In the data rows, 128 means zero.
Some points, each followed by its number:
146,119,124,132,127,132,114,140,114,117,142,112,131,128,125,127,141,150,136,127,125,128,118,134,142,121,125,122,136,125,107,123,131,138,134,123,131,124,127,111,127,110,127,125,116,129,129,145 0
123,120,129,127,155,133,105,137,140,132,126,157,153,144,138,90,119,108,135,132,136,112,117,108,135,147,138,127,139,151,100,121,117,139,127,123,112,142,131,135,135,128,128,134,117,114,139,126 1
140,129,125,118,117,127,115,139,151,150,120,138,148,136,124,132,156,149,137,111,109,108,133,137,135,130,134,121,135,128,141,148,115,130,137,121,139,122,132,117,138,136,131,125,118,119,105,141 2
160,136,110,93,103,138,87,149,174,181,104,172,159,99,114,139,185,151,155,101,87,120,141,101,92,121,142,99,148,120,167,149,85,142,139,130,154,111,122,105,161,138,127,122,94,109,88,144 3
134,128,148,134,137,132,145,124,114,126,117,112,135,135,131,135,147,125,147,120,145,134,139,138,136,166,98,130,139,124,118,121,143,108,133,123,104,121,115,139,144,118,140,125,130,149,103,108 4
148,118,121,130,129,134,102,138,108,129,151,109,101,123,119,118,142,154,146,124,111,115,125,113,132,116,126,113,139,130,98,118,123,142,127,125,131,119,105,109,124,107,123,126,120,155,126,123 5
101,128,144,90,153,126,147,100,152,110,117,157,106,137,126,120,163,129,138,146,137,136,108,123,96,147,121,124,124,127,138,126,129,139,129,124,110,130,110,152,139,109,132,156,121,132,148,97 6
87,140,120,140,126,104,146,112,103,109,161,118,94,103,132,135,115,116,90,104,99,157,136,126,134,132,135,172,100,122,142,143,152,112,139,128,142,114,154,106,121,163,145,120,163,103,153,119 7
135,120,130,140,103,119,163,136,110,139,126,113,149,131,114,138,114,157,135,116,122,148,140,122,125,114,129,125,134,118,128,125,140,117,139,126,131,115,130,108,117,115,131,122,153,96,157,156 8
145,111,120,146,93,141,176,155,123,109,113,95,182,128,106,150,106,168,115,113,114,154,148,151,151,98,133,112,142,110,128,115,136,128,140,132,137,113,140,94,116,127,124,116,112,91,157,158 9
157,115,130,142,127,139,147,146,122,138,106,102,103,148,127,143,109,143,147,125,140,110,139,149,135,109,133,103,148,117,109,112,124,138,141,127,134,138,129,104,131,102,123,119,96,139,156,153 10
146,120,120,117,137,132,107,140,116,135,154,112,106,112,124,125,145,150,143,117,106,118,131,110,101,121,116,117,138,131,102,127,125,138,125,122,128,120,105,114,126,115,126,127,112,153,101,126 11
91,163,128,139,143,94,123,109,99,127,137,109,91,126,148,133,106,106,91,101,99,163,146,142,149,138,139,179,86,123,164,164,152,82,132,129,146,115,145,103,126,172,139,120,161,95,141,124 12
124,138,150,122,163,113,151,139,160,116,117,114,126,142,119,105,118,129,100,158,104,117,101,100,91,166,117,142,88,142,151,129,142,138,100,120,96,126,152,141,138,141,132,173,151,150,143,148 13
150,116,129,132,107,135,105,134,150,137,107,137,136,147,115,141,138,151,146,105,122,90,134,147,140,111,132,104,145,117,146,132,121,136,139,126,141,121,125,122,133,113,121,122,123,136,130,153 14
147,197,123,138,176,68,97,64,84,85,202,126,117,43,185,145,90,53,48,104,62,150,156,114,104,158,138,191,48,120,179,184,159,51,141,136,159,99,122,104,101,198,167,116,173,91,177,84 15
75,133,123,97,148,135,84,111,157,174,122,191,82,117,165,142,112,68,146,183,160,79,133,137,68,166,147,101,124,127,116,110,89,150,117,130,136,183,83,172,134,92,124,128,87,183,108,119 16
56,144,123,147,121,92,120,125,90,95,128,96,65,109,125,148,92,135,63,100,106,185,134,148,157,105,147,197,86,116,182,168,165,91,138,137,157,113,176,102,114,201,149,115,194,105,149,99 17
172,118,118,114,81,139,137,152,181,194,85,109,172,143,98,157,177,170,145,109,79,58,151,152,159,92,132,70,147,105,186,137,95,135,143,137,157,102,123,99,128,147,115,119,132,88,123,185 18
88,126,120,131,102,124,164,128,101,105,167,114,156,95,120,139,120,123,101,107,91,165,126,106,115,111,119,146,108,116,122,121,147,139,130,129,139,110,163,108,117,127,123,122,159,152,123,156 19
103,138,126,136,121,116,142,122,110,110,152,122,106,108,129,135,119,126,103,108,116,147,132,138,138,127,133,163,108,125,135,144,144,118,138,123,137,120,147,111,128,152,140,122,149,109,143,118 20
155,112,104,145,191,123,94,146,150,188,100,169,164,123,115,70,143,72,159,159,159,94,110,56,96,150,147,123,149,175,90,114,81,140,110,130,141,178,98,157,120,141,136,132,135,183,71,66 21
127,121,120,134,139,125,115,133,153,150,119,154,132,134,125,98,152,117,134,134,143,106,117,116,101,159,136,147,135,164,122,141,101,124,107,122,132,159,141,113,135,150,127,137,123,149,128,141 22
151,113,119,137,168,140,96,132,150,135,122,166,146,148,134,72,103,98,153,131,148,111,117,89,147,134,142,125,150,155,77,97,120,148,124,131,102,143,101,126,133,112,135,131,122,94,162,83 23
102,124,140,137,117,127,155,142,120,108,131,115,154,130,140,136,114,136,118,111,114,142,132,132,120,123,121,135,117,124,134,137,144,121,130,122,131,118,152,118,122,133,124,122,151,114,117,143 24
79,132,148,140,174,130,168,107,180,114,181,108,80,145,112,108,101,107,79,104,107,174,137,138,76,131,100,188,99,138,177,178,155,87,112,132,113,116,177,193,120,186,122,118,157,181,70,100 25
142,128,127,135,118,124,142,126,117,150,122,116,114,136,129,125,120,145,143,112,118,110,136,136,129,146,135,137,133,126,115,131,135,116,136,118,132,127,135,120,132,116,128,124,138,114,142,135 26
137,124,131,133,117,130,147,133,134,115,132,114,145,142,129,132,123,149,129,123,136,140,129,142,137,124,128,147,129,127,134,142,136,125,138,120,124,123,131,124,133,139,132,124,118,122,128,139 27
134,122,145,127,112,134,143,141,160,108,115,116,155,139,130,118,118,137,141,145,142,121,124,127,143,120,127,132,140,124,144,144,138,125,131,123,120,120,135,116,126,138,124,122,110,105,129,134 28
109,130,137,132,138,132,153,117,156,112,155,114,98,142,118,129,116,130,102,116,123,155,135,133,108,123,118,169,113,132,154,162,147,104,132,124,119,119,157,166,125,162,127,121,126,160,95,125 29
179,108,133,145,83,139,192,160,162,101,96,97,176,150,117,146,107,143,135,184,153,164,123,154,167,92,134,95,157,105,137,110,140,142,142,138,121,113,117,95,107,130,131,114,108,93,180,165 30
148,117,119,140,112,131,148,143,122,122,130,108,160,125,122,138,129,155,124,134,123,150,123,138,145,116,135,126,137,122,116,121,132,141,138,126,135,125,138,111,123,122,135,123,124,101,149,147 31
58,136,110,150,89,117,177,118,85,92,159,105,93,93,105,152,106,138,66,104,95,188,134,137,161,95,138,184,92,106,149,132,160,126,141,138,149,104,195,92,117,183,136,115,177,82,172,144 32
151,119,134,123,111,134,150,134,154,108,122,112,158,133,130,136,119,155,135,127,145,134,121,133,146,116,125,155,135,122,148,142,138,132,133,124,118,116,134,139,135,144,123,123,110,129,127,149 33
145,120,133,131,133,133,144,137,111,129,114,121,103,142,124,131,114,124,147,139,148,132,126,130,143,132,136,115,140,129,110,120,123,135,134,122,120,137,102,138,127,105,124,127,126,114,149,121 34
91,116,133,71,152,131,161,94,129,152,108,180,101,140,118,119,180,84,129,113,154,146,146,131,131,116,131,104,128,126,142,116,127,131,109,130,107,124,108,135,148,104,122,159,124,139,148,90 35
133,124,128,134,116,130,148,133,132,113,135,114,142,138,129,133,123,149,124,126,137,144,128,144,134,125,131,145,129,125,133,141,135,126,137,120,125,122,126,119,133,137,135,123,117,116,129,139 36
133,122,127,128,156,135,119,126,108,143,112,142,113,145,131,116,137,95,151,156,151,102,110,127,114,150,138,114,142,134,99,115,103,140,132,125,126,145,104,161,128,102,122,129,106,138,124,104 37
144,121,123,134,128,132,122,140,117,125,138,114,131,131,125,123,137,151,134,120,120,134,122,128,136,124,124,123,132,126,110,123,126,138,133,123,129,123,118,113,131,110,125,126,112,141,117,136 38
147,126,125,136,115,123,145,124,114,156,119,116,109,135,130,126,115,147,146,110,115,104,140,134,131,147,136,138,136,123,114,126,139,116,134,120,133,124,141,118,129,112,127,122,146,110,148,137 39
141,128,151,143,121,139,84,139,102,98,119,126,131,142,118,135,137,158,125,103,152,92,146,144,145,140,79,98,135,116,134,108,156,112,128,131,96,108,148,156,146,93,137,120,124,177,90,154 40
154,127,117,121,110,128,112,145,141,166,112,141,147,142,117,139,163,149,147,109,114,94,143,147,145,119,139,110,142,118,142,134,116,128,135,125,139,119,113,116,140,123,124,123,120,112,102,142 41
73,161,119,149,111,107,160,100,91,113,156,106,90,106,123,147,106,109,83,91,94,174,146,140,151,119,136,190,87,117,158,146,158,96,137,134,146,109,175,101,128,175,138,118,174,95,164,138 42
172,109,129,142,117,139,173,147,124,121,93,107,113,141,117,150,112,116,147,169,159,139,123,144,157,110,137,85,153,115,118,102,115,144,140,132,125,126,83,145,112,101,128,119,119,114,176,168 43
146,119,137,134,143,132,136,141,144,136,126,135,137,126,122,104,114,137,148,124,146,149,135,94,122,143,134,136,136,153,96,119,132,124,119,124,105,139,116,131,124,122,124,137,142,127,139,110 44
155,117,137,134,124,131,161,138,103,127,108,113,93,144,116,137,107,121,151,145,152,137,126,109,148,132,132,107,141,131,106,113,130,135,136,125,114,137,95,135,120,98,125,126,141,105,151,117 45
126,119,134,147,92,139,114,151,108,89,123,102,177,136,115,150,118,166,116,94,145,110,153,154,143,115,107,102,141,113,138,110,165,109,139,133,110,102,161,115,127,108,118,116,149,105,76,162 46
138,171,149,116,110,113,121,88,142,140,158,156,139,135,159,85,125,122,100,135,119,100,97,100,91,127,140,142,87,174,145,167,95,116,92,122,94,161,108,117,129,130,141,151,112,152,149,148 47
146,121,118,138,161,121,107,136,155,155,116,159,153,108,123,88,137,109,144,126,143,106,132,114,136,137,139,140,139,165,110,128,100,140,110,122,137,157,124,117,127,147,126,133,146,154,111,115 48
147,118,124,135,132,134,109,143,105,143,111,127,99,143,118,133,118,126,151,116,149,97,136,145,135,116,138,116,142,126,106,117,129,136,135,123,126,137,103,119,139,103,129,124,129,115,151,111 49
95,139,112,143,174,129,89,100,120,181,127,188,159,126,136,83,148,91,144,184,157,86,100,63,72,177,146,177,126,181,101,124,68,127,100,130,142,190,132,99,115,164,126,137,105,121,111,69 50
122,128,143,130,139,130,148,122,117,136,120,114,145,127,130,132,149,121,141,123,143,142,134,136,136,161,105,137,135,125,118,127,140,111,135,121,108,122,113,135,146,126,137,127,127,145,105,106 51
127,127,141,143,104,138,93,141,104,97,134,120,159,138,125,145,137,157,120,99,148,97,149,150,137,140,93,99,136,117,132,114,157,109,135,131,104,108,157,139,132,104,119,118,145,158,76,160 52
88,103,176,15,125,140,72,63,171,93,163,199,73,137,145,111,170,90,126,125,160,198,121,121,133,97,94,72,107,123,200,131,173,136,87,137,60,92,73,217,124,95,122,248,204,148,188,102 53
153,119,118,114,141,134,96,143,114,114,162,111,98,106,124,107,148,155,139,128,105,131,109,96,103,121,106,110,138,132,95,121,120,128,104,126,126,115,99,116,119,110,125,129,104,153,91,120 54
166,110,162,120,120,143,182,155,197,91,115,94,142,148,107,120,100,170,110,145,140,161,124,124,144,99,106,164,140,120,186,168,160,109,122,135,108,100,173,159,115,186,114,117,123,131,88,132 55
101,129,124,136,110,125,156,129,107,111,147,111,134,115,119,134,123,144,113,113,119,153,127,140,145,118,134,156,120,122,130,135,141,131,139,125,138,122,155,109,130,142,138,122,142,105,149,139 56
97,135,146,139,151,140,166,109,185,93,179,105,71,143,105,124,95,120,75,101,110,184,153,128,72,115,106,201,101,133,187,177,168,66,133,136,108,105,186,207,117,196,130,115,131,191,63,105 57
New points follow, each followed by the number of its nearest point above by angle, seen from the average point of the numbered points.
161,115,124,142,118,138,140,143,126,100,110,103,147,141,124,138,112,139,138,140,150,128,125,149,144,122,136,115,147,119,118,115,136,145,140,127,127,131,116,103,129,112,130,120,104,105,136,158 30
135,127,127,140,94,135,133,153,125,136,107,113,171,144,120,146,133,166,136,96,100,94,150,151,155,111,135,102,141,112,150,132,135,113,141,132,142,110,144,100,128,123,117,119,149,92,157,160 18
92,198,132,77,139,135,70,65,196,190,149,197,122,80,180,150,107,70,113,195,163,88,94,153,48,202,144,93,85,144,104,103,71,137,128,135,141,208,88,204,119,83,115,144,79,145,62,93 16
130,154,127,138,145,103,106,110,107,108,158,131,128,101,147,135,113,105,96,104,106,134,135,136,134,134,136,167,91,127,148,162,145,99,137,124,142,118,130,111,128,155,146,122,150,104,147,99 15
150,125,141,137,158,141,153,113,96,113,108,102,88,148,121,125,99,92,158,161,153,125,108,129,125,152,132,96,149,130,95,101,121,149,137,129,111,154,86,148,124,92,118,128,117,114,146,117 34
109,171,118,68,109,136,146,105,171,153,166,121,106,75,163,141,106,84,101,163,140,96,111,148,79,175,100,149,103,158,124,139,78,137,98,124,153,179,113,145,114,115,129,142,102,122,160,92 16
162,120,107,135,139,105,87,148,125,187,110,176,120,146,117,128,142,116,157,112,148,81,146,60,155,103,147,94,149,154,81,103,122,142,121,130,131,140,84,186,118,115,132,131,178,116,83,79 21
89,165,127,77,106,136,156,108,173,173,152,154,94,92,146,141,106,88,122,168,139,90,104,144,77,183,117,148,121,151,126,140,81,141,120,125,150,184,101,167,117,117,121,140,107,99,123,98 16
131,125,137,122,116,131,127,134,155,111,118,123,143,138,143,133,130,122,143,146,145,117,121,126,135,128,130,128,138,125,136,137,132,135,138,122,119,125,114,112,135,129,126,124,104,107,135,142 28
120,117,138,141,103,137,146,144,122,109,129,119,166,116,117,142,113,160,106,107,143,141,135,149,144,118,115,110,136,117,130,123,153,120,130,127,119,111,156,112,130,120,121,119,139,111,83,134 46
146,126,119,132,137,116,108,140,126,152,121,151,129,141,123,130,138,131,144,111,138,103,139,102,140,121,139,117,139,144,101,123,125,130,121,121,130,137,107,155,128,120,139,129,148,123,104,103 21
102,128,147,91,154,133,133,69,160,105,110,152,89,137,121,133,170,87,152,155,151,111,106,130,84,136,120,112,133,119,139,114,125,146,136,130,112,133,91,151,137,97,125,146,109,93,159,112 6
83,138,129,77,134,131,96,104,163,173,150,159,128,97,153,135,109,87,114,169,148,110,136,143,81,181,136,119,114,138,128,126,82,145,102,126,142,182,114,178,138,98,121,136,94,125,91,85 16
152,118,123,136,127,135,135,141,120,115,108,126,112,145,129,140,126,104,149,162,154,123,117,145,137,127,139,104,146,124,110,115,126,145,138,127,124,135,97,139,122,102,135,122,110,128,157,149 43
120,132,139,126,148,134,98,88,161,107,132,122,87,137,134,142,123,82,154,156,148,88,116,120,90,121,132,115,134,120,127,114,118,145,141,124,120,140,97,141,137,98,120,122,95,163,159,156 16
103,168,124,89,110,134,129,117,167,166,135,140,99,105,155,139,110,94,117,156,132,94,105,140,85,179,119,152,111,151,117,133,87,135,123,126,148,179,101,159,122,109,124,143,106,106,126,100 16
155,111,102,147,186,120,79,145,188,182,96,185,176,111,109,47,159,68,151,139,161,81,130,67,106,159,148,146,152,193,101,122,68,145,74,134,142,187,136,126,123,166,129,139,139,188,85,96 48
118,144,131,136,142,108,133,120,113,113,147,114,109,116,146,131,119,117,108,112,113,145,133,138,135,136,135,160,107,129,143,157,141,106,137,122,138,122,133,112,127,151,138,123,142,109,140,119 12
119,125,133,134,116,130,136,139,119,114,139,124,148,124,126,133,125,149,121,112,132,135,134,144,123,128,121,129,128,124,125,131,141,122,135,120,123,121,139,125,133,122,128,123,133,133,104,138 46
135,150,125,136,138,108,112,104,114,113,155,132,133,109,137,134,118,112,106,109,116,126,130,138,137,134,135,157,99,130,138,154,142,111,137,122,138,121,125,117,131,149,145,123,145,113,143,109 15
44,143,173,21,217,108,124,56,153,86,85,220,104,143,126,81,221,148,128,187,92,179,64,68,32,173,98,96,87,123,146,83,147,149,116,144,67,141,80,211,156,109,120,206,104,123,174,37 6
121,123,124,135,104,123,156,140,108,122,155,116,164,122,123,141,128,148,120,110,99,148,132,112,128,120,120,136,119,116,117,118,147,137,132,129,135,113,157,108,122,127,127,123,160,142,124,153 19
162,116,143,122,100,139,150,139,161,104,113,109,168,138,136,143,111,161,142,118,148,133,127,125,152,109,118,158,140,120,160,139,137,124,136,129,114,110,130,140,138,143,120,121,96,131,130,154 33
52,170,123,104,157,137,77,97,189,159,118,200,67,120,194,151,107,46,156,220,167,65,89,144,41,187,152,85,115,129,104,96,74,146,135,135,139,197,71,201,122,78,125,132,77,200,119,144 16
116,119,134,88,135,131,104,95,145,109,143,155,120,138,121,121,145,115,137,128,144,146,126,128,131,133,124,115,123,131,148,134,144,136,111,123,106,119,113,155,135,109,125,167,153,148,148,107 53
168,112,125,146,80,123,193,139,95,135,112,93,170,132,99,153,94,172,128,135,124,176,148,106,141,102,139,109,138,109,122,112,144,103,142,135,130,106,137,95,93,115,124,115,181,75,187,179 8
150,116,117,143,129,138,163,129,114,157,107,113,94,131,150,131,106,152,152,124,138,114,129,149,130,114,142,116,145,119,98,111,96,144,135,122,139,138,105,104,148,105,122,121,93,153,150,145 10
168,211,102,109,145,143,159,116,185,95,196,97,104,150,183,65,197,67,75,168,87,175,72,86,158,164,118,91,53,193,181,199,110,48,36,134,146,156,104,125,128,87,117,187,81,187,76,128 47
101,147,125,103,118,133,139,125,155,156,142,149,108,114,144,135,116,110,133,153,141,103,115,145,97,166,128,137,124,138,122,134,100,137,128,120,141,164,107,153,131,115,127,133,113,111,113,112 16
67,157,134,65,121,132,83,97,176,185,136,181,108,81,148,133,99,63,112,201,156,89,106,153,56,196,138,127,114,147,115,121,73,149,121,132,146,201,88,197,120,88,118,143,89,160,69,69 16
157,116,117,143,161,119,110,140,117,171,106,164,138,122,115,112,130,105,155,134,149,100,125,75,145,126,143,122,145,152,88,110,103,145,127,127,137,152,96,165,119,125,126,129,153,167,84,81 21
140,118,122,134,130,132,103,142,106,152,113,134,108,140,118,136,120,124,149,114,147,98,140,140,140,117,139,116,140,131,104,116,133,135,135,122,125,139,103,122,135,107,131,124,135,120,150,102 49
133,153,126,135,137,108,116,104,115,113,153,133,128,115,138,133,119,111,106,113,115,129,131,138,135,136,134,155,98,131,141,155,140,110,137,121,137,121,126,122,131,149,139,123,145,122,143,120 15
149,117,140,127,117,136,163,141,171,105,141,107,107,145,135,123,123,157,109,140,134,158,135,112,129,112,117,165,132,129,160,158,150,114,137,127,113,113,149,168,126,169,128,120,100,143,92,116 55
136,121,125,133,135,120,112,134,114,152,120,148,134,141,125,132,135,121,142,125,139,107,132,108,139,124,138,124,136,140,104,126,123,135,132,120,130,139,109,151,127,123,128,130,142,141,107,105 21
144,118,121,138,128,133,155,129,117,145,115,116,103,134,146,127,114,148,146,129,136,118,127,146,125,122,140,124,140,123,106,122,105,141,137,119,137,139,111,110,140,114,125,123,105,147,146,146 10
111,161,121,88,111,134,138,123,161,151,140,128,104,99,151,136,113,100,114,150,129,99,110,138,89,172,112,158,114,153,119,138,92,133,117,124,146,170,106,149,121,116,128,141,111,104,146,99 16
134,116,120,128,134,115,90,140,104,174,107,175,148,147,127,139,140,98,143,118,147,93,143,79,149,112,143,109,144,150,90,111,126,134,127,127,128,142,94,178,118,121,124,133,167,134,88,84 21
105,121,116,85,106,128,129,134,161,138,124,172,112,81,118,109,166,117,147,111,88,159,145,117,109,162,141,120,133,121,158,146,103,131,139,127,148,117,126,130,140,117,132,126,123,149,128,137 3
110,109,95,140,131,136,104,123,199,197,96,213,84,126,114,68,186,86,112,168,155,72,89,59,38,211,145,179,143,225,137,148,40,103,44,139,144,218,187,89,138,202,114,165,123,197,140,171 22
126,120,118,142,130,140,160,150,161,172,110,128,92,142,159,145,114,128,157,154,133,101,140,149,139,120,144,99,146,117,113,109,89,145,140,126,140,145,90,115,139,105,122,118,88,177,142,154 10
84,133,151,100,175,125,164,73,136,121,122,163,137,131,139,131,169,111,134,144,141,141,114,112,76,121,122,121,110,121,117,110,120,145,130,130,111,147,93,164,150,111,123,146,96,101,155,103 6
140,117,131,140,115,136,143,140,126,105,122,118,160,128,117,138,119,153,116,120,142,143,129,148,146,114,120,115,137,120,124,119,144,136,135,126,122,118,142,109,131,118,124,121,116,104,93,141 46
113,146,121,135,113,128,140,117,110,127,138,116,152,140,125,121,131,143,129,111,118,124,136,143,140,129,137,145,121,123,130,139,131,121,138,121,136,120,137,115,137,130,125,123,139,118,144,134 56
144,120,126,133,114,129,123,129,133,147,118,114,132,140,126,130,116,150,131,124,118,140,131,139,142,124,137,123,133,123,112,127,117,135,130,118,138,132,138,112,132,130,126,127,106,150,144,127 10
143,121,143,127,129,132,148,140,150,119,130,113,124,141,128,117,122,151,125,129,138,139,124,120,134,123,120,153,133,133,143,154,142,123,131,122,119,121,142,146,134,150,126,123,112,130,104,116 55
171,116,106,146,161,113,120,156,142,192,98,161,101,115,120,76,122,117,165,120,152,105,132,45,156,104,150,87,149,167,73,93,102,148,125,133,138,151,77,206,108,108,115,132,188,124,77,59 21
133,148,129,134,142,108,123,114,114,114,152,123,120,113,148,131,120,114,109,115,113,137,133,133,127,140,134,156,104,131,138,155,139,108,137,120,137,122,127,117,129,147,138,124,138,114,142,118 15
100,152,128,102,117,132,137,115,158,158,134,156,104,117,144,135,116,105,133,153,136,102,111,143,96,169,131,139,125,142,120,135,101,135,128,123,141,168,105,158,124,117,124,135,107,125,104,116 16
144,120,125,135,145,121,118,133,123,149,119,146,124,123,124,109,134,126,147,125,140,113,125,101,140,136,138,125,138,143,102,124,116,139,128,121,132,140,108,151,127,121,125,132,141,137,105,102 21
141,122,141,135,140,129,117,113,126,114,121,119,110,142,123,132,142,122,140,113,143,108,133,136,138,132,110,133,136,125,119,128,138,130,134,120,113,122,120,120,140,113,129,124,114,133,109,143 40
168,110,117,144,122,143,102,155,100,104,146,99,144,132,115,133,152,162,136,129,125,132,111,135,158,102,114,105,143,112,97,95,137,150,133,136,128,111,125,97,123,96,119,123,103,142,118,157 0
158,115,119,132,105,135,139,124,131,173,106,103,122,145,129,139,104,154,134,123,100,146,148,145,145,109,142,112,140,115,109,118,103,128,137,120,145,132,123,106,125,127,125,126,95,168,159,144 10
129,126,131,125,124,130,129,131,141,121,120,130,123,141,136,132,133,119,143,146,142,118,122,143,134,131,134,122,135,126,124,133,126,136,137,120,124,131,111,124,131,117,131,125,112,124,142,143 43
136,119,134,135,139,125,141,143,133,142,124,133,137,126,120,131,113,120,149,141,145,149,136,93,120,134,136,125,141,158,98,120,140,125,120,124,104,143,110,148,122,123,137,135,151,105,141,96 44
137,115,143,68,137,135,110,78,142,121,152,176,135,134,118,111,162,101,152,132,144,133,108,130,121,131,110,105,134,125,158,127,152,144,117,127,94,112,93,156,135,100,121,182,167,146,147,83 53
153,118,116,138,108,135,102,118,147,172,124,105,119,120,142,139,109,158,131,142,106,155,136,139,148,113,143,114,136,117,104,117,91,143,127,117,145,140,127,109,131,130,121,127,98,166,152,146 10
154,122,117,138,151,119,123,146,140,166,113,144,115,124,125,89,130,130,153,118,143,114,130,83,147,121,142,110,138,153,90,114,110,142,126,126,133,143,96,173,123,114,121,132,159,114,98,88 21
142,124,133,132,119,128,144,140,115,126,125,122,106,142,124,117,117,148,146,114,143,125,127,111,136,126,131,129,128,133,112,125,133,130,138,121,121,128,106,113,128,109,125,128,141,118,145,99 45
111,120,142,147,96,136,173,151,110,100,116,103,176,138,115,147,100,158,114,96,118,153,141,146,142,107,116,135,122,108,139,126,148,118,134,131,129,109,168,108,125,132,116,118,148,95,122,157 24
98,134,124,101,152,133,85,104,152,123,119,180,84,116,158,122,120,74,154,172,156,84,108,128,65,173,146,102,130,123,116,116,96,145,130,129,131,171,88,156,145,94,119,125,86,180,122,118 16
148,119,126,138,118,133,143,141,128,117,118,109,156,135,122,137,131,147,126,138,132,142,119,145,133,119,134,121,138,120,121,125,129,141,138,125,134,129,145,118,127,122,126,124,120,105,149,145 31
92,108,135,32,171,135,108,45,132,87,125,210,76,149,109,74,191,91,146,141,141,159,84,102,54,139,117,87,128,122,163,108,153,152,112,139,83,110,84,166,162,86,113,204,151,194,172,73 6
76,110,158,71,162,124,107,93,169,107,141,151,75,150,112,66,139,142,111,135,133,176,95,99,87,155,106,92,103,133,181,130,158,151,90,133,73,104,138,199,146,106,131,223,184,136,165,146 53
110,121,138,99,144,130,150,97,134,128,117,156,117,135,122,128,162,108,135,122,145,140,127,135,113,125,124,118,128,128,131,125,133,138,130,124,114,128,107,136,141,113,126,147,126,124,145,98 35
152,112,144,145,85,144,114,146,108,80,111,92,157,146,113,156,110,163,130,100,150,90,153,157,155,106,105,87,147,104,138,108,168,111,137,136,108,98,153,106,118,103,112,115,168,99,79,182 46
107,146,129,132,138,109,137,121,114,132,134,114,113,134,145,126,120,126,118,112,116,143,137,140,137,143,137,158,112,128,141,155,140,102,133,121,137,125,141,113,129,148,138,123,139,114,126,135 12
128,116,151,72,145,131,100,81,124,105,133,175,94,141,121,109,175,94,138,110,144,151,126,130,127,127,107,107,130,127,152,122,152,137,114,127,95,116,99,147,139,111,125,179,162,154,140,96 53
170,108,105,148,201,108,98,133,190,195,98,196,161,101,108,40,132,62,153,149,163,77,107,89,110,157,150,167,155,199,99,115,57,146,97,133,150,192,122,104,110,178,115,143,176,189,99,85 48
131,114,117,128,101,127,87,108,132,167,105,122,153,142,116,141,109,126,109,123,89,167,139,122,131,109,139,120,109,119,114,118,106,138,121,118,147,123,138,128,119,155,120,130,94,156,158,131 3
145,119,125,137,118,133,134,140,122,118,114,111,142,144,118,132,129,144,137,120,137,110,124,147,129,118,135,115,139,121,125,128,127,139,138,124,135,128,131,115,136,118,124,122,121,119,149,148 10
169,111,101,143,202,105,75,136,189,175,93,202,174,88,109,58,145,73,148,124,153,71,151,73,153,137,150,144,154,197,92,116,70,153,65,133,146,188,127,120,109,177,128,143,182,195,84,95 48
122,126,134,138,113,127,131,140,119,111,133,128,149,139,139,132,125,151,123,108,134,121,137,143,119,142,114,121,126,125,126,127,144,118,131,122,118,120,145,131,130,119,125,123,146,143,102,144 52
156,115,131,136,105,130,161,144,138,144,110,112,140,146,121,133,117,153,142,132,137,135,134,146,148,112,132,119,141,117,131,126,129,127,139,126,127,121,120,106,123,123,127,121,126,99,156,153 30
145,122,133,135,125,133,113,124,137,113,116,115,131,143,124,136,136,121,142,136,143,109,122,145,127,121,131,115,139,123,121,127,131,139,138,123,127,130,124,121,132,113,125,124,114,113,147,146 10
121,122,128,125,147,130,112,133,135,136,127,150,147,142,134,102,124,115,133,132,136,113,122,115,137,139,137,128,136,147,105,128,120,137,128,120,116,139,128,134,134,129,129,133,123,114,133,130 1
99,132,138,135,159,125,128,112,163,111,159,130,104,145,118,109,113,119,94,111,118,153,134,141,95,133,113,170,99,134,153,165,146,101,122,125,117,122,159,165,124,159,127,121,144,162,92,110 25
153,106,102,133,172,141,69,156,82,119,164,90,63,138,132,85,171,156,165,132,117,83,111,112,161,98,108,81,158,129,66,93,115,139,117,140,121,107,71,105,121,88,112,125,78,198,80,81 5
143,121,124,134,140,118,112,129,120,149,120,149,132,131,130,121,135,121,144,123,140,107,128,107,138,129,138,129,136,143,105,127,121,137,130,120,132,140,110,142,127,126,128,131,145,145,106,106 21
139,124,125,136,121,130,134,133,114,129,129,116,141,140,125,124,130,150,138,118,130,129,122,141,135,124,134,139,131,125,119,130,125,137,137,121,134,128,129,113,137,119,127,126,122,112,142,135 31
114,144,123,135,115,127,139,119,112,129,139,118,149,139,126,123,133,143,132,111,119,122,136,143,138,131,136,144,123,123,128,140,132,120,137,120,135,122,135,116,139,128,126,123,136,117,140,135 56
124,120,148,72,146,130,95,77,114,103,146,175,97,138,123,111,172,94,138,104,146,152,140,128,137,115,110,109,131,126,151,123,150,124,101,127,91,115,97,136,146,110,121,178,165,136,129,100 53
113,136,135,135,118,131,124,139,114,116,140,135,147,131,129,130,132,147,118,115,136,128,135,144,123,142,112,126,120,129,129,130,141,116,133,121,117,124,141,145,138,120,128,123,130,145,115,142 52
119,149,123,137,141,99,109,108,104,104,163,125,125,91,136,134,111,107,88,103,105,137,135,140,143,131,138,173,93,128,150,161,150,100,138,127,145,116,127,106,123,164,162,121,159,101,153,87 15
134,155,124,137,147,98,108,105,109,109,161,133,132,102,150,131,115,104,99,108,104,131,137,130,123,141,135,164,92,130,145,158,145,100,138,124,140,118,126,115,124,154,147,122,145,111,147,105 15
150,121,125,140,129,131,150,143,118,120,117,116,133,134,133,134,126,130,137,145,146,144,117,137,138,129,136,115,140,124,110,121,121,140,137,124,129,132,110,135,130,111,135,123,110,125,145,145 43
127,127,125,127,154,131,113,120,111,143,122,148,122,143,131,118,134,103,147,151,145,105,111,128,108,149,139,124,136,137,104,121,106,138,132,122,128,148,108,158,130,113,124,130,113,152,112,108 37
131,124,123,133,127,131,131,125,134,151,137,116,110,119,149,132,121,147,141,136,129,129,124,143,124,128,139,122,136,126,109,127,104,137,132,114,137,142,117,113,136,120,127,127,118,140,132,143 10
62,158,136,52,99,138,115,81,194,198,155,184,89,71,122,148,91,63,117,200,148,86,121,154,59,196,128,127,120,146,128,133,70,152,116,133,152,209,84,205,122,94,119,140,104,123,70,65 16
146,120,124,134,123,132,143,130,124,150,119,113,116,140,139,134,117,151,139,122,125,132,135,145,140,123,137,125,136,124,112,126,112,135,137,118,137,136,121,112,137,121,127,125,106,149,144,139 10
117,123,115,136,158,121,125,131,143,149,132,155,150,137,127,90,136,99,144,160,148,111,114,101,97,156,140,152,139,166,110,136,90,132,113,122,136,168,124,112,120,147,124,134,122,144,115,107 50
116,117,149,67,111,141,124,113,156,175,166,194,103,102,126,145,112,68,160,161,160,77,118,106,87,109,147,107,138,111,165,144,97,131,103,133,148,183,140,196,147,125,121,128,120,127,97,159 16
116,124,132,135,114,129,135,139,120,112,136,122,148,130,126,134,124,147,120,113,130,134,132,144,128,127,118,130,126,126,130,132,142,126,134,121,124,121,144,124,129,122,126,124,137,136,104,142 46
